In the rows, 128 means zero.
Turns, then the turns between two rows, first turn first; the first pair answered:
Z:
[161 158 114 144 107 143 110 105 158 127 124  78 127  93 131  83 104 129
 143 161] -> [114 143 106 158 132  96 166 152 143 116 123 118  88  95 126 106 108 111
  84 171]
[113 119 105 115 104 185 146 145 141 182 103 166 119 159 149 159 148 100
 144 170] -> [139 137  94 119 106 206 111 119 154 163 111 109 124 156 135 123 126 123
 164 185]
[156 138 124  84 144 167 122 144 141 109 106 145 137 121 112 117 135 106
 126 158] -> [147 138 123  81 148 161 134 153 145 106 107 152 136 127 107 119 132 113
 109 156]
E:
[142 125 113  89 140 148 132 134 121 133 107 161 169 129 128 153 149  73
 169 121] -> [142 127 128  84 136 157 128 118 113 125 123 146 170 127 125 160 146  72
 164 106]
[129 122  76 140 115  65 127 147 165 137 119 162  96 101 126  95 138 123
 137 173] -> [111 112  84 124 149  61 120 159 159 128 124 168 114 113 106 108 154  91
 125 160]
[132 131 113 117 155 153 129 134 119 138 145 104 138 114  78 180 101 104
 112 108] -> [139 147 122 119 130 158 131 124 125 143 149  94 130 110  84 174  78 118
 113 106]
[134 118 141 116 122 131 166 119 138 109 137 169 132 160 111 142  91 139
 110 119] -> [141 124 141 116 120 133 171 117 134 111 141 163 124 153 122 136  93 142
 111 118]
N:
[127 134 148 131 134 134 106  82 124 146 135 136 159 130 145 129 154 113
 152 115] -> [103 131 128 159 151  86 122 100 121 140 135 147 130 132 150 110 145 121
 118 128]
[111 110 161 122 117 143 111 119 122 146 130 127 158 138 125 152 159 116
 144 113] -> [103 112 148 158 147 113  96 118 133 133 134 117 145 145 130 117 154 132
 139 148]
[154 124 134 112 109 142 120 118 122  93 128  90 100 113 133 146 101 166
 132 107] -> [153 128 128 127 125 120 117 120 123  86 126  89  93 115 136 131 106 171
 129 119]
[164 135 148 127  89 126 111  81 121 120 130  74  85  83 145 116  82 177
 101 131] -> [160 129 155 121  77 121 129  93 119 125 130  80  68  79 151 138  80 172
  85 121]

Between the rows of a pair lie 2 to 3 turns.
[114 145 158 172 109 104 105  89 125 104 165 104 136 155 134 114 111 161
 119 112] -> [114 142 170 150  79 114 125 104 113 120 166 123 126 149 133 144 113 151
 111  90]
N, Z
[124 103 124 112 173 130  98 133  88 105 129 123 160 121  74 134 103  75
 129 150] -> [112  99 147 112 157 121 125 134  77 109 147 137 138 121  67 152  91  82
 101 123]
E, Z
[111 119 108 108 141 111 108 127 107 136 100 195 117 125 157 110 121 127
 151 144] -> [107 126  99 115 155 104 110 132 108 124  94 178 103 127 148 106 107 130
 135 160]
Z, Z, Z
[116 117 105 164 152  96 116 122 139 123 131 136 136 138 141 107 135 136
 136 163] -> [130 111 122 135 131 132 107 111 134 142 126 149 163 143 145 137 157 117
 168 127]
Z, N, N
[125 135  84 157 121 105 128 135 141 131 105 138  92 122 171  90 112 163
 117 158] -> [130 129 110 144  87 126 129 131 141 155 103 171 103 119 186 113 134 163
 141 129]
Z, Z, N
[105 102 152 149 191  89  87  85 114 113 160 122 181 155 118 111 172 114
 140 144] -> [112 115 169 163 157  84  98  74 102 107 187  90 139 145 117 108 135 140
 102 120]
E, Z, E
[ 74  79 147 100 144 146 178 145  93 154 130 180 147 159  84 195 169  66
  71  82] -> [134 108 184  96  87 210 101  64  97 146 164  85 168 148  89 162 134 111
 118  60]
E, Z
[181 174  66 154 154 113 132 192 106 129 107 114  94 137 161  90  88 163
 112 163] -> [152 146  78 139 216 108 131 201  94 116 112 117 136 163 127 112 116 105
  98 170]
E, E
[ 92 126 140 149 159 133  87  77 114 139 162 115 140 142 116 113 139 133
 144 132] -> [ 78 108 156 129 139 125 115  98 108 157 152 146 138 146 119 148 150 108
 133 110]
Z, Z, N
[111 135 148 102  84 126 114 100 124 167 146 174  74 141 162 164 125 147
 135 124] -> [115 151 130 128 101 113 103  88 134 140 151 123  51 137 148 125  93 170
 117 157]
Z, N
[161 141 120 145 130 130  82 129 131 127  94  94 129 113 130 101 120 159
 140 151] -> [150 127 128 102 118 133 127 178 123 146  78 147 125 117 125 161 150 118
 126 123]
E, Z, N
[100  79 143 122 198 103  90 108 121 123 160 153 172 178 103 164 171  88
 120 127] -> [145 118 166 131 110 145  61  51 115 137 187  95 152 152 127 140 123 162
 146 101]
Z, E, E
[145 120 146  58 162 176 143 144 118 107 124 106 165 144  69 173 136  65
 130 104] -> [ 94 120 136 127 177  94 163 153 108  83 151 106  99 137  71 142  99  97
  49 125]
N, E, N
[120 118 126 100 157 127 131 152 137 103 127 104 148 121  76 148  91  81
  93 132] -> [112 111 151  92 119 131 146 156 121 126 143 129 138 121  87 178  98  84
  87 105]
E, Z
[144 147 162 108 120 150 158 148 152 148 131 138 142  89  76 205 117  82
 112  90] -> [129 142 147 113 163 132 165 157 148 132 128 142 156  98  67 193 129  71
 102 113]
N, Z, N
[111 131 133 162  98  91 146 121 136 126 136 139  88 105 145 101 102 165
  93 129] -> [ 91 112 109 159 138  72 153 143 136 127 112 163  99 118 141 106 122 140
 100 149]
E, E
[116 113 136 117 157 106 124  89 134 105 173 131 128 156  90 148 102 118
  75  98] -> [135 137 133 134 104 109 129  84 146 124 167 122  97 134 134 126  80 163
  88  99]
E, E
[133 149 141 106 134 123 136 101 114 123 158  76  97 123 108 117  96 126
  69 136] -> [142 131 169  77  91 145 148 106 106 154 158 128 122 120 118 158 121 111
  99  98]
N, Z, Z
[164 160 142 132  90 146 134 108 112  94 178  72 107 119  82 126 103 151
 114 108] -> [144 145 137 122 125 133 154 139 103  78 168  83 106 129  55 142 108 113
  90 118]
Z, N, Z
[149 145 126 100 113 173 138 147 118 106  71 136 166 154  99 166 132 106
 164 149] -> [124 129 124 116 128 138 147 150 121 115  66 174 162 160 112 167 153 101
 154 153]
N, Z, N
[118 125 115 156 128  81 151 138 134 138 119 150  84 128 134 114 124 156
 109 140] -> [145 125 135 134  98 120 119 108 137 163 122 166 128 135 152 127 150 150
 162 117]
Z, N
[136 151  89 113 140 122 101 117 173 109  98 153 113 129 167  86 143 142
 174 182] -> [105 133  95 109 189  99 118 141 154 100 105 164 115 146 131 109 151 101
 133 188]
Z, E
[126 159 160 107  99 154 148  99 100 116 152  94 121 140 129 149 104 135
 114 114] -> [108 150 167 106 106 134 160 116  99 117 143 113 110 144 128 161 109 129
  99 107]
Z, Z
[156 141 147  66 100 185 132 142 112 156 125 101 154 116  86 180  98  78
 119  84] -> [136 144 129  79 126 161 157 169 108 133 122  89 129 110  68 166  80  70
  78 100]
Z, Z
[ 86  93 125  77 207  94  98 187  97 136 129 149 176 152  49 191 161  20
 132  99] -> [133 117 182  72 130 161  39 100  94 150 164  99 201 144  63 183 147  65
 184  53]
Z, E
[ 82 109 106 143 154  88 137 147 127 126 115 166 134 142 101 139 149  87
 117 135] -> [111 111 151 106 113 147 112 113 121 127 132 141 162 148  87 168 146  80
 142 103]
N, E
[132 116 127 155  69 130 141  99 135 166  86 187 131  98 174 157 141 180
 172 125] -> [152 119 113 142 129 152  83  78 148 138  86 131 188 115 136 122 144 154
 205 151]
E, E, Z
[118 133 105 154 131 112  94 113 122 113 133 107 175 120 122  98 126 118
 146 149] -> [118 124 112 143 122 119  92 114 120 125 136 140 181 123 134 113 151 113
 159 126]
Z, Z, Z
[129 106 118 140 153 118 106 155 142  99 112 132 148 124 136 101 141 130
 128 157] -> [127 106 130 115 127 126 122 167 136 115 102 169 145 127 137 138 151 120
 129 129]
Z, N
[148 147 108 133 184 163  94  92 141 117 144  72 169 131 102  97 126 107
 186 154] -> [141 130 136 119 149 179 108  95 135 158 141 143 186 142 133 138 172  96
 218 121]
Z, Z, Z
[126 126 148 125 109 144 113  98 113 108 155  88  91 121 103 147  95 146
 100 105] -> [149 138 117 115  78 157 131 128 135 129 114 124  78 107 145 146 103 163
 135 110]
E, E, N
